What is the hidden score of each row? Scores go from 0 to 30, and 15 is about the middle. The score is a weighted sum of the row's numbers plus the product of two more (or one squared), each taken from its middle value.
[ 52 -46  -1 -59 -28 -16  32 -44  18  -3 -25 -22  28 -50  -7  28  -9  20
   7   1  13  11  22  51 -71 -23  -2] -> 14
[ -5  14  -2  69  68  -6  -5  25 -30   0  29  30 -21  43  19  -1  -2   7
 -13   6 -27 -18 -16 -28  30   9   5] -> 12
[-27   6 -31  86  55 -19 -34   2 -12   3   7  38  -6  25  51 -17  -6  49
 -26  -9 -56 -10 -71 -38  39  -3  12] -> 15
[ 22  17   1   8 -14 -22 -33 -26  25 -32   2  11  11   5  -8 -19   1  30
 -15 -44  13  37 -24   0  -9 -10 -32] -> 19
[-17  12 -54  44  62  17 -57  63 -35 -48  31  72 -58  26  18  14  17 -13
  39 -20  57  -6  39 -39  46  25 -32] -> 19
[ -7  43   7   7 -19  -8 -14 -17 -13  16  26  -2  24   2   0 -24  20   7
  -8 -28   6  15 -27  13   0  -5  15] -> 24
[  0  -5 -10 -18 -13 -14  30 -25  -1  -9  19 -37   9 -24 -15  -5  15  16
 -17 -25 -27  24  -2  -2 -21 -39   2] -> 12
[ -8   3   2 -26 -27  -8  36 -26  12  22  17 -51  26 -30 -37 -27  25 -16
  12 -13 -29  20   0   7 -22 -23  12] -> 16
[-22  29  15  30  33  17  43  11 -20  37  29 -13 -19  29  18   4   0 -14
 -23  26 -55 -21 -40 -45  28   4  31] -> 11
[-28 -42   7  -5 -35   1  40 -18  19  -1 -28 -31  22 -37 -50 -30   0   1
 -47  -1 -63   4  -3 -21  -8 -29  -8] -> 21
[-39   9   0  64  32  -6  14 -12 -20  16  19   2  14  32  16 -10   9   1
 -29  -9 -67  -9 -87 -51  49   0   7] -> 7
[ 12  -3  21  13  -6  32   0  14   6  24 -42   5  -2  25  31   2 -15 -15
  14  56  15 -52 -19  25  36  37   8] -> 16
[ 48 -22   7 -45  -4  -9   5 -36  18  39 -50  10  25 -35  13  13 -34  34
  19  31  -5 -31   4  64 -37  -3   6] -> 11
[ -3  20 -14 -33  -6 -10  31 -39  -9   2  18 -22  20 -26 -16  24  21   4
  36 -42  -2  12 -22  22 -21 -39 -11] -> 29
[ 31  45  11 -45 -32  -1 -29  -2  51 -30 -10 -36  10  13 -31 -20  -7  10
 -16 -24   6  33  51 -23 -21  20 -22] -> 18
[ 50 -22  21  20  18   1 -24  24  25  18 -35  44 -26  15  69 -19 -39  25
   0  50  11 -57   4  33  29  33   5] -> 18
[-22 -45  11  11 -48 -20  32 -21   0   2 -25  -3   8 -37 -21 -13   7  13
 -45 -14 -55  10 -32 -17   8 -51  -6] -> 19
[-26 -24 -10  13 -18 -16   0 -20  14 -16  -5  -7  16 -43 -26  -1   8  19
 -24  -9 -38  14 -24 -26   5 -25  -8] -> 9
[ -7 -14 -11  20   4  28 -25  -4 -10  11 -46   5   7  28  60  -1  -7  12
  26  13  21 -15 -44  32  26  22  26] -> 13
[ 15  32  43  13  -6  27  24  12 -18  44 -25  -7  -1  36  39  10 -20  -4
  -8  50  -2 -51 -26  40  23  31  33] -> 11
[-12   1 -11 -10   2   2   8 -36  -1  12   0 -43  23 -42 -24   5  28  -9
   8 -31 -12  28 -21   7 -24 -23   5] -> 15
[-22  24   1  55  49  -1  -7  25 -20   6  14  22 -20  33  21   9 -13  -6
  -2  -4 -28  -9 -30 -38  46   2  -4] -> 15
[-31  31 -45  13  53  24 -17  67 -52 -38  42  61 -52  48 -19  20   6 -43
  57  13  60   1  61 -14  23  18 -14] -> 16
[ 31  24  -8 -16 -21 -11 -54   9  44 -32 -10 -10   9   2  -4 -27  -5  27
 -22 -39  16  37  27 -13 -13  33 -10] -> 26
[  5  34 -21  11  24  -7 -11   0  -5 -13  36   3 -12  51  20  27 -11  19
  10 -19  31  -1   5  -7 -17  21   1] -> 13
[ -2  19 -30 -34 -35  40 -63   2  48 -55  -8 -16  27  18 -37 -33  21  -1
   1 -45  47  49  29 -20  16  36 -27] -> 18
[  0 -11  -6  -8  -5 -13  18 -22   1  10   1 -33  32 -35 -18  -6  19  -1
 -12 -13 -30  19 -18   1 -19 -29   8] -> 15
[-37  17 -16  31  26 -16  -9  38 -18 -21  50  22 -40   4 -18  15  17 -10
  -6 -15 -15   1  15 -50   5 -26 -19] -> 25
[ 41 -50  16 -59 -49  -2  42 -52   9   4   4 -29  19 -50 -19  19 -16  -3
   3  -2  11   6  32  54 -72 -35  -7] -> 12
[-13  33 -13  36  47 -30 -12   9 -23 -10  30  19 -18  36  -8  12   1  21
  -4 -24   8  -8  11 -28   3   4  -7] -> 12
[-31  15   1  54  46 -10  14   5 -27  14  11   1  -3  21  17  -7   3  -9
 -25   0 -64  -8 -49 -38  34   0  20] -> 11
[-26 -12   0  -8 -22 -10  29  -7   1   9 -10 -38  28 -31 -35  -2  16  -2
 -12  10 -35  25 -27  -6 -15 -28   9] -> 11
[-17  24  -9  27  36  10  13  31 -26   7  34   6 -42  37  15  15  10 -27
   9  12  -7 -16  -2 -42  28   8  17] -> 15
[-16  46  14  -3  -3  23  16  -9 -26  13  46 -30   1  54   6  24  -2 -41
  35 -20  31   7  18  -7 -11  18   9] -> 13
[-36  16 -20  25  21   9   8  15 -30 -13  58   8 -33   3 -17  -1  23 -23
  -3 -28 -12   8  32 -37  13 -20  -7] -> 14
[ 12 -17  27  20 -22  30  10  12  -3  21 -27   7 -21  15  42  -9 -13 -16
   8  48  13 -30 -26  30  33  34  43] -> 21
[ -6  47 -26  22  54  14   6  66 -31 -17  38  51 -36  57 -17  16 -12 -36
  31  26  28 -18  49 -32  27  24  -9] -> 21
[ -8 -21   4  -2 -25 -21  18  -9  17   7  -6 -21  19 -31 -21  -5   6  13
 -37  -8 -47  14 -15 -14 -18 -42  -5] -> 17
[ -6  32 -15 -33 -26   1 -27 -27  25 -22 -15 -24  27  10 -20 -22   5  12
  10 -20   9  40  -8  -2  -4   9  -3] -> 12
[-33  11 -44  42  62  25 -30  48 -25 -18  24  37 -28  30   8   9  11 -16
  33  -3  22  -3  12 -32  39  28 -13] -> 13
[ 37 -48  14 -18 -23 -16  22 -40   5  31 -34  22  22 -39  29  11 -15  22
   9  15  12 -23 -19  76 -29  -3  10] -> 12
[ 11 -30   1   8  -2 -33   5 -26  10 -10 -13 -13  26 -23 -30 -47   1  12
 -23 -13 -36  -7 -13   7 -13 -28  -6] -> 20
[-18  18 -16  34  39 -15 -19  -9 -14 -21  26   7  -4  32   4  24   3   8
  -9 -41  21  18  -6 -22   9  18  -5] -> 9
[-19  39  17   8   2   8  14  -4 -10  -4  50 -22 -14  47   9  17   4 -27
   4  -4  19  -4   9  -2  -1  25   8] -> 14
[ -5 -41  14  15 -13 -23  12 -25   8 -18 -10  -4   5 -60  -8 -22   4   7
 -33 -24 -49  11 -15 -18   4 -30 -11] -> 21
[  7  43   3  17  51 -19   2   5  -2  -1  29 -14 -15  50 -10  24 -13   7
 -22 -13  -4  -2  36 -30 -20   8 -13] -> 24
[ 18  21  -3 -67 -44  14 -70   7  71 -49 -30 -10   8  17 -49 -24   2  16
  -4 -42  47  55  72 -49  -1  56 -25] -> 21
[-17  17  -5  76  57 -12 -30  46 -43  -9  25  53 -28  24  25   0 -14 -14
  -8   9  -7 -10 -11 -24  39  20   9] -> 17
[-12  -8  12  -3 -34 -18  38 -19  -9  15  25 -21  12 -34 -26 -16  19 -21
 -18  -5 -34  -1 -17  -7   9 -33   3] -> 14
[-21 -17   2  -7 -23 -27  37 -16   1   3   1 -13  23 -26 -31  -1   7  14
 -27   2 -33  19 -30 -23  -7 -32   7] -> 12
[-28  34  24  35  20  38  39   8 -20  45  36 -31 -16  28   8  15  24 -29
  -9  11 -60  -3 -45 -42  42  13  25] -> 15
[-24  15 -14  58  52  10 -36  54 -40 -16  42  73 -41  41  21  12 -12   6
   9   7  23  -8   6 -35  36   0 -15] -> 16
[ -8  50 -31  -2  53  35 -19  66 -33 -31  46  54 -59  55 -18   8   0 -38
  61  13  63  -2  98 -26  25  38  -5] -> 21
[ 36 -47  17 -39 -25 -11  17 -30   7  35 -30   6  26 -37  24  14 -15  -3
  12  20  11 -27  -6  70 -34 -25  -7] -> 22
[ 23  24  -8 -24 -21   7 -42 -15  37 -50  -9 -26  18  19 -31 -21  18  -6
  -9 -43  34  41  32 -14  -7  49 -28] -> 15
[ -8  30  31 -31   0 -18  20 -19 -36  14  28 -13  19 -11 -13  31   5  -1
  16 -22   0   9  -3  18 -49 -44 -11] -> 24
[-25 -18  37 -14 -34  -4  34  -2   3  21   8 -53  21 -53 -36 -16  12 -32
 -25   7 -56  21  -9 -15  -4 -17  21] -> 17
[-26  36  -9   5  21  17  19  11 -23  -9  33 -49 -20  21 -30  17  34 -39
   3 -25  -8  29  18 -29   5   2   7] -> 14
[-68  12  -5  68  20  10  14   9 -31   8  18  -9  10  17   1   6  21 -22
  -8  -8 -47   4 -72 -43  47 -17  17] -> 13
[  0  41   9 -31 -55   2  32 -34 -13  20  22 -45  16   1 -11 -12  18 -27
   2 -22   0  30 -22  14 -15 -11  42] -> 16
[-26  14 -20  40  45  30 -17  42 -29  -8  19   4 -10  23   9  -2  20 -36
  20  -7  -8  10  -7 -49  39  25   1] -> 18
[-27   0  -1 -19 -14  -3  25 -23  -3   4   2 -30  33 -30 -28  -2  21   6
  -9 -16 -22  10  -3   1 -15 -46   0] -> 11
[ -1 -40  10  19  -9  17 -11  28  12  21 -52  36 -28   8  40  -8 -25  -3
  19  69  24 -45  -1  32  38  34   8] -> 13
[-20  14  -8  50  55  -8 -37  55 -41 -23  29  64 -43  39  15  23  -1 -22
  11   3  21 -10  10 -43  41   5 -10] -> 20
[-30  40  13   7   4  33  18  20 -19   7  60 -29  -5  38 -27  11   9 -54
   5  -9   3  -7  15 -17  -1   4  -2] -> 15
[ 17 -45  24  -7 -10  31   1  34  15  17 -41  10 -23  -1  45  -3 -11 -16
  14  65  20 -39  21  25  28  31  21] -> 16
[-22  22 -28  44  25  26 -25  50 -37 -34  30  53 -52  40   9  28  12 -12
  38   8  33   0  24 -32  46  23   2] -> 18
[ 20 -43  28  -8   5  23 -11  39  14  11 -54  29 -10   5  42  -8 -33  -3
  12  74  30 -41  22  33  28  29   4] -> 14
[ -3  13 -29  76  67 -24 -33  40 -39 -29  33  73 -32  40  18  -8  -4  30
 -10  -7  -8 -27   0 -35  45   2 -18] -> 11
[  4  38 -29 -13 -27  -1 -55 -17  28 -17 -13 -13  18   6 -13 -19  -2  20
   6 -42  12  35   0  -3 -17  15 -13] -> 16
[-20  24 -21  21  29  17  12  18 -23  -4  35 -10 -21  24 -28  24  25  -8
  -5 -20  -8  16  17 -44   5 -12  -6] -> 13
[ 52 -50  35 -35 -19  -4  38 -27   4  46 -22   4  19 -35  35  12 -27   8
  15  28   6 -35 -20  77 -31  -9  20] -> 17
[-12  12 -30  52  55  23 -18  41 -29  -2  25  30 -28  27  19   0  11   3
   5  -1  -8  -6   5 -40  43  26  -5] -> 15
[  6  28 -20 -35 -43  14 -53   0  52 -35 -17 -21  16  16 -30 -26  -5  13
   5 -48  30  56  30 -22 -12  37 -23] -> 20
[ 10  38  14 -21 -34   3 -24  -1  28 -22   2 -37  17  -1 -14  -8  12  -2
 -15 -25  10  40   5 -16 -13   9  -5] -> 21
[-32 -20  15 -37 -56   6  50 -20  12  15 -20 -67  32 -21 -56 -13  33 -28
 -18  -5 -56  21 -10 -14 -19 -21  15] -> 13
[ 12 -51   1 -42 -33 -14  41 -43  -3   8 -10 -24  26 -50  -9  22   8 -19
  23  -1  35  -4  -2  70 -58 -33 -13] -> 15
[-58  24 -34  12  17  38  11  27  -9 -16  44 -27  -9  15 -25  33  33  -9
  20 -29   7  26  13 -31   9  -4 -11] -> 10
[-25  46 -11   1  -1  21   1   2 -20   0  36 -33  13  61  -4  27 -17 -17
  20 -17  25   8  13  -1 -20  15  -4] -> 8
[ -5  22  -7 -21  -5 -15  23 -23 -39   5  27   2  13 -30  -1  22  17  -3
  25 -32  13   8 -12  41 -28 -38  13] -> 15
[-26 -22  15 -11 -30 -32  27 -16   4   2  13 -17  10 -32 -18  -9  -1  -2
 -41  -1 -35   3 -19 -20  -4 -38   4] -> 13
[-22 -15  -7  -2 -23 -12  17 -11   3  -2   2 -21  31 -26 -25   4  17  26
 -13  -9 -33  14 -28   1 -11 -36  -4] -> 9
[ -2  23 -17  28  30  -6 -23 -15 -28 -19  35  18  -3  53  31  19  -1  15
  11 -38  56  -2 -11   1  -3  23  -6] -> 11
[ 21  33  -2 -31 -32  -5 -40 -10  37 -34 -15 -23  17  25 -41 -30  -6   1
 -22 -30  28  39  37 -23 -16  42 -27] -> 16
[  1  29  -9 -44 -42  27 -60   0  55 -46 -11 -40  19   6 -42 -23  21 -13
   6 -41  40  49  51 -30  -4  56 -19] -> 17
[  1  39 -33   1  57  25  -7  70 -26 -21  48  48 -56  62   1   5   2 -29
  41  16  41  -7  63 -29  15  15  -6] -> 18
[ 12 -56  -4  13  13  21 -53  46  20   7 -56  46 -25 -11  47   4 -23  13
  16  66  39 -38  19  15  40  27   8] -> 16
[  9  31 -10  -9 -21  -8 -33 -11  17 -20   5  -7   8  -3  -3 -25  17  20
   3 -34  20  12   1   4  16   2   7] -> 18
[-11   1 -19   6  -7 -14   7 -29 -14   4  12  11  24 -19  -8   6   5  21
  -2 -26   3  24 -32  19 -22 -45 -10] -> 11
[ 29 -11   4  22   9  24 -24  11   4  19 -48  22 -11  28  66   5 -16  28
  25  25  26 -36 -20  30  30  31  20] -> 20
[-14 -11  -7 -10 -22 -12  26 -24   5  22   6 -21  27 -28 -10   6  25  11
  -4 -20 -19  24 -28  -1  -6 -30  20] -> 13
[-24 -39  -2 -16 -27   1  20 -20  18   3 -13 -64  13 -53 -25 -14  23 -13
 -18  -6 -54  22 -24 -11  -3 -19   9] -> 12
[  1 -12   1 -17 -20 -31  22 -20  20  -1 -14 -38  19 -37 -29 -13  -8  15
 -29 -16 -51  16  -9 -10 -21 -26  13] -> 16
[ 23  22   4 -33  -2 -11  27 -26 -19   8  20   4  16 -20   0  40  12  23
  -2 -25  -5   9 -10  20 -46 -35   3] -> 18
[ 13  -8  11  22   3  13 -10  23   3  23 -52  19   5  29  39  -3 -26   5
  10  47  11 -37 -17  32  16  38  10] -> 13
[ 12 -55  16   2  -8  25 -20  45  14  15 -58  43 -20   0  58  -5 -16  11
  10  58  36 -37   9  30  43  28  13] -> 17
[ -8  -3  -3 -22 -26 -10  40 -40 -11  16  18 -42  24 -22 -19   1  30  -4
  -5 -20 -15  19 -19  14 -17 -39  11] -> 11
[-35 -29  12   8 -43  -8  20 -17   1   6   7 -18   3 -49 -15  -5  35   6
 -32  -9 -40  14 -31 -30  12 -28   3] -> 14
[ 18  -3  17  30  26  -9 -22   4 -15  23 -40  48  -6  30  79   4 -26  39
 -23  35  16 -50 -38  20  37  29  16] -> 20
[  3  33   9 -39  -5  -8  29 -29 -20  14  25   1  18 -16 -16  32   0  10
  26 -28   2  16  11  17 -49 -30   2] -> 14
[ 19 -37  26 -53 -30  10  30 -20  -6  45 -33  -9  52 -20  12  10 -26  -2
  26  33  11 -17 -23  65 -38 -22  20] -> 15
[  7 -41   5   1   2   9 -23  34  25  14 -56  17 -13   9  54  13 -25  18
  19  57  19 -41   3  15  34  46  17] -> 13
[  2  47   9 -28 -30  -6 -13 -24  13  10  -4 -26  24   6  -6  11  -9  20
  -7  -8 -15  28 -31   1 -22 -14  26] -> 14
[ 16  46  10  -4  -7 -19  15 -40  -7  21  11 -18  22   2  20  -7   4  30
 -12  -6 -16  21 -53  15 -20 -26  36] -> 14
[ 15 -47   5 -60 -67 -31  42 -50   1 -23  12 -41  28 -56 -40  21  -4 -18
   9 -21  27  32  45  47 -90 -52 -31] -> 13
[ -3 -24  12  36  -6  13 -19  19 -12  14 -37  40 -12  20  61  -3  -9  15
  25  30  37 -16 -39  29  45  19  22] -> 22
[-28  30 -27  31  52  24 -21  45 -26  -1  25  32 -37  29   6 -11  10 -30
  30   4   6  -4  12 -29  35  30   6] -> 16
[-35 -34  20  -4 -28 -28  34  -7  -4  -2 -23 -28  16 -55 -39 -16  -4 -10
 -53  13 -62  -9 -27 -20  -6 -38  15] -> 13
[-32  12  -5  68  36  -1   8  19 -31  -1  16  19 -15  37  10  -1  13 -10
 -10  -3 -37 -24 -39 -40  46   5  -6] -> 12
[-13  43 -17  19  42   7  -4  52 -44  -4  31  39 -35  43  -5  25   1 -24
  27  24  28 -14  38 -39  35  10   2] -> 14
[ -4  61  20  -8  23  13  -4   9  -6  -2  32 -32   3  66 -16  49 -32  -3
  -9   7  10 -12  23 -27 -28  22   1] -> 13
[ 24 -57   2 -24 -18 -25   4 -52   6   7 -26  13  31 -39   7   2 -16   8
  24   6  17 -22 -15  77 -43 -29  -7] -> 12
[ 43 -36  24   5 -15  -8   5 -11  -1  36 -57  35  34 -33  52   2 -33  36
  18  40   9 -42 -36  79 -10  15  24] -> 19
[ 18 -51  23 -62 -57 -26  37 -61   4 -26  36 -33  35 -65 -50   7  -3 -31
   9  -9  30  22  52  37 -95 -64 -49] -> 12
[-39  20  -7  27  14  -5   3  20 -28  -9  52   3 -28  20 -26   9  16 -31
  -8 -14 -12  10  14 -44   1 -26 -19] -> 24
[-29 -41 -16   6 -32  10   4  -7  30   5 -24 -25   6 -48 -24 -18   8  21
 -25 -16 -58  19 -27 -16  -2 -18   9] -> 15
[-29  10 -10  40  35 -34   5  25 -37 -15  44  30 -30   4 -13   4  17  -5
 -15 -19  -8  10   0 -34   1 -24 -14] -> 22
[-38  32 -21  26  22  12  -7   5 -16   0  43 -11 -17  30 -31   1  17 -32
  11 -23   4  26  18 -18   3   8 -15] -> 15
[-32  15  11  60  13   8  16  -8 -13  18  18  -8   2  19  21 -13  19   9
 -20 -12 -75  15 -88 -46  40 -14  28] -> 13
[ 14  32 -10 -51 -24  18 -74 -10  76 -62 -37 -15   7  20 -53 -24 -16   9
  -3 -29  39  49  65 -45   3  72 -40] -> 20
[ 14   4   8  -1   8  24  -5   3   2  34 -42  14   3  44  49   6 -13  15
   8  32  19 -37 -22  25  26  24  31] -> 12
[ 13 -29  32 -22  -3  42 -14  32  32  25 -62   4  -8  14  29  -2 -38 -30
   9  77   9 -53  21  20  29  28  10] -> 14
[  49  -30   31  -78  -56  -37   49  -69   12  -17   16  -63   29  -41
  -65   19  -18  -16    2   10   14   22   76   38 -106  -50  -35] -> 9
[ 36 -43  35  -5  -6  14 -18  48  21  28 -45  35 -22  -7  50 -11 -45  -9
  -1  65  12 -50  28  34  23  30  11] -> 26
[ 31  27  14 -17  28 -35  14 -32 -24   4  19  18  -2 -27  -3  24   4  29
   6 -28   1   2  -5   9 -35 -15   0] -> 17
[  7  26  -2 -49 -40  17 -63  15  69 -54 -26 -14  10   8 -43 -22   4  13
 -12 -43  43  70  54 -43   1  63 -30] -> 20
[ 32 -24  18  -4  17  36 -21  28  35  10 -58   8  -6  16  37  -6 -32   9
  22  44  13 -33   9  26  17  43   6] -> 25
[ 45 -25   9 -64 -25   1  48 -53  16  19 -15 -11  27 -28 -24   6 -27   8
  16  23   7 -28  13  72 -67 -29  -3] -> 21
[ 11  38  -8 -47 -59  17 -46   7  47 -36 -26 -28   2  14 -36 -34  -3   8
  -1 -36  39  39  46 -13 -11  55 -20] -> 22
[-20  -9  17 -15 -34  -4  41  -3   0   0  15 -28  19 -42 -30   2  24  -8
 -19  -2 -27  16  -5 -18   3 -39   8] -> 16
[ 16 -42  23   5   5   6 -22  51  15  23 -55  41 -20   6  54 -13 -21   2
  14  68  29 -39   6  38  24  47  16] -> 26
[  0  15 -22  13  26 -11   7   9 -15  -3  31 -11 -17  23  -6  14  15   5
 -13 -29   2   7  11 -18   0   4  11] -> 17
[ 10  14   4   6 -12 -37  23 -27  -2   5  14   0   9 -13 -21  -6  -8  23
 -33   4 -32 -19  -7  11 -20 -45   0] -> 8
[ 33 -39  40   3 -10  16 -21  43  23  24 -40  42 -31   8  53  -9 -53   2
   1  77  13 -51  31  21  22  46   2] -> 24
[ 17  36 -16 -15   3 -10 -37 -22  34  -7 -15  -4  16   8  13  -6  -2  41
 -18 -35   1  22  -9  -4 -16   8   1] -> 21
[-17  -9 -14   7 -12 -18   9 -35  -6  -8   2 -15  28 -16 -31  -8  17  26
  -9 -16 -17  18 -33   9 -15 -32   5] -> 10
[-19 -19  14 -20 -47 -20  53 -31  -4  14   8 -35  14 -34 -28 -12   8 -20
 -29   5 -52  10 -27  -8  -3 -34  25] -> 10
[ -7  32 -34  17  49  28 -19  43 -42 -40  48  75 -75  30   6  20   7 -41
  43   6  59   3  56 -37  51  35 -12] -> 20
[ 26  25 -16 -22 -34  -1 -58 -22  48 -35 -19  -9  14  23 -29 -40 -11  11
  -3 -50  22  40  31 -12  -9  50 -27] -> 18
[-19 -11  -3  17 -40 -30  15 -17   1   1   4  -4   4 -29 -12  -8   4  13
 -22   4 -40   9 -24   1 -10 -47  16] -> 10
[ 23 -58  -3 -78 -67 -11  50 -65  19 -24  15 -56  25 -60 -45  24  11 -11
  13 -15  27  40  37  41 -82 -36 -14] -> 12
[ 16  -7  20  21   1  28 -37  14  11  34 -38  11  -9  16  42   0 -12   5
  25  42  18 -31 -20  28  34  51  32] -> 15
[ 20  18 -22 -46 -33  12 -87   0  75 -63 -29  -4   3  22 -29 -21  -4  34
 -14 -50  43  67  57 -45   2  71 -20] -> 15
[-47  22  16  35  10  39  59 -10 -17  40  24 -59  19  18  18   1  39 -27
 -27  -3 -75  -1 -94 -46  51  -1  24] -> 9
[-31  18 -22  42  38  11 -35  68 -49 -18  36  58 -43  37   6  29   5 -29
  22  17  37   2  21 -44  43   9   0] -> 19
[ 17 -44  10  19  10  11 -26  38  17   7 -43  42 -12  13  51 -15 -39  19
  20  59  27 -40  -4  44  30  31 -13] -> 14
[ -9  29 -29  23  51  -7 -19  23  -4 -14  40  24 -33  19  -4  19  -5  30
 -15 -15 -12  14  26 -44  -3 -10 -15] -> 24
[-36  27 -25  42  28  16 -37  68 -43 -19  37  60 -44  32   7  20  -4 -46
  26  11  31 -22  24 -37  55   8 -15] -> 16
[ 31 -17  37 -13   1  34  19  12  13  39 -36   5  -8  22  34  -5 -27 -22
   9  75  15 -52  16  24  21  34  18] -> 13
[ 59 -23  21 -54  13 -14  29 -35  11  42 -43   5  26 -18  23  16 -33  45
   7  34  -1 -36  -6  60 -47  -8   3] -> 13
[-12  31  -5   2   2  -8 -14 -24 -28   1  17  11  22 -20   4  30   3  19
  19 -47  13  11 -14  31 -37 -42 -13] -> 15
[-19  21 -18  27  64  24 -13  54 -27 -30  28  26 -23  49  -1  10   0 -16
  11   0  16  -7  36 -48  31   8 -10] -> 16
[ -2  12  16 -36 -29  -4  46 -40  -2  28  12 -59  23 -20 -42  -4  14 -27
  -7  -2 -29   3 -11   9 -20 -32  23] -> 13
[-12 -11  -8   9 -12  -9   4 -28  -3 -10  14  13  22 -21  -7  -9  27  19
 -14 -21 -10  15 -37  12  -6 -42  -4] -> 10
[ -1 -58 -26  14  -7 -15   3 -31  25 -22 -27 -27  10 -48 -14 -37  23  22
 -23 -38 -57  11 -22   4  -4 -24  -5] -> 21
[ 14 -41   7  10  -1  23 -29  33  20  13 -46  30 -13  11  42 -29 -26  -2
  17  58  20 -37   7  41  29  34   6] -> 14
[  6  30  11 -44 -15 -15  35 -32   0  28   9 -39  25  -1 -44  -5   5  -1
  -1   1 -20   4  -5  13 -37 -20   1] -> 12
[  6  43   4  14  18  -8 -10   4 -14 -10  32  -1 -11  62  19  23 -14   7
   2 -19  38  -4   8   5 -10  38  -2] -> 16
[ 16 -46  26 -11 -37  26  31 -20  -2  59 -38 -29  40 -15  44   2 -11 -28
  45  38   8 -37 -40  85   2  12  29] -> 18
[ 20  47   0  -3 -14 -24  19 -45 -15  24  17 -13  20 -12  15  -4   5  40
   7 -20 -28  17 -52  22 -14 -26  27] -> 13
[-29 -17   0  -6 -24  -4  27 -14   4 -14  15 -30  23 -46 -23  -9  31 -11
 -12 -12 -33  24 -12 -20  -3 -24  15] -> 12
[-12 -19   0 -11 -20 -16  18 -31   4  -6  11 -31  19 -44 -23  -7  16  -2
 -24  -5 -41   6 -27  -6  -1 -35  16] -> 8
[-16 -40 -12   3 -12 -30  26 -24  10  -6  -9 -24  14 -40 -23 -18  16   8
 -29  -3 -53  -6 -18  -5   1 -32  -3] -> 8
[-11 -22   5  -6 -16 -15  20 -23  16   5   0 -36  16 -31 -16  -6  23  -4
 -10  -5 -34  10 -19 -19  -1 -27  -4] -> 14
[ 22 -60  24 -62 -61 -36  61 -50  -1 -27  24 -34  23 -70 -34  19  -1 -31
  -1 -18  27  13  47  42 -77 -54 -31] -> 17
[ 23  39   6 -18 -33 -21   5 -16  22 -16   3 -26  13  12 -25 -17  13   1
  -9 -32  12  30   1   3 -10   9 -12] -> 21
[ 26  27  -8  -7 -15   2 -38 -21  20 -17   7   0   7   1   2 -16  14  23
 -18 -37  13  23  -3   2   4   4 -16] -> 20
[  1  -7   8  17   0  13  -3   6  -6  25 -48  19  -2  31  57   6 -12  16
   7  26  14 -29 -30  23  27  45  30] -> 11
[ -5 -12 -38  19 -12 -27 -19 -25 -15  -9   4  30  10 -28  16  13  12  40
   4 -46  -4  21 -31  32 -25 -40   0] -> 15
[-10  33  -5  -1  38  22 -16   9  -1  -2  28 -26  -2  38   4  37   1   4
   6 -27  16  24  18 -32  -6  25   8] -> 18
[-13 -20   3 -18 -28 -19  34 -34   3   3   0 -38  11 -28 -22  -4  31   4
 -14   2 -34  24 -37 -14  -6 -38  19] -> 11
[ 11  36 -35  39  75  22 -45  66 -27 -29  43  83 -58  45  14   3  -3  -4
  25   2  43  -7  61 -22  31  31 -13] -> 18
[  9 -41  15  -6 -22 -27  50 -33  18   6 -26 -44  -8 -36 -41 -25  17  -5
 -50  12 -78 -17 -16  -5 -14 -24  17] -> 13
[ 13 -54   6   7   0  34 -22  39  23  14 -63  42 -17   4  39 -20 -28  -1
  32  68  35 -40  15  35  31  37   1] -> 23
[-47  17  -4  32  22  -1  32 -18 -18  23   0 -37  19  26  -1  -5  19 -12
  -7  -4 -63   7 -85 -44  40  -7  16] -> 12
[-32  20 -14  20  21   3   7  17 -23  -2  39 -19  -4  23 -35  11  11 -37
   2 -22   6   2  19 -35  -5 -10 -28] -> 16
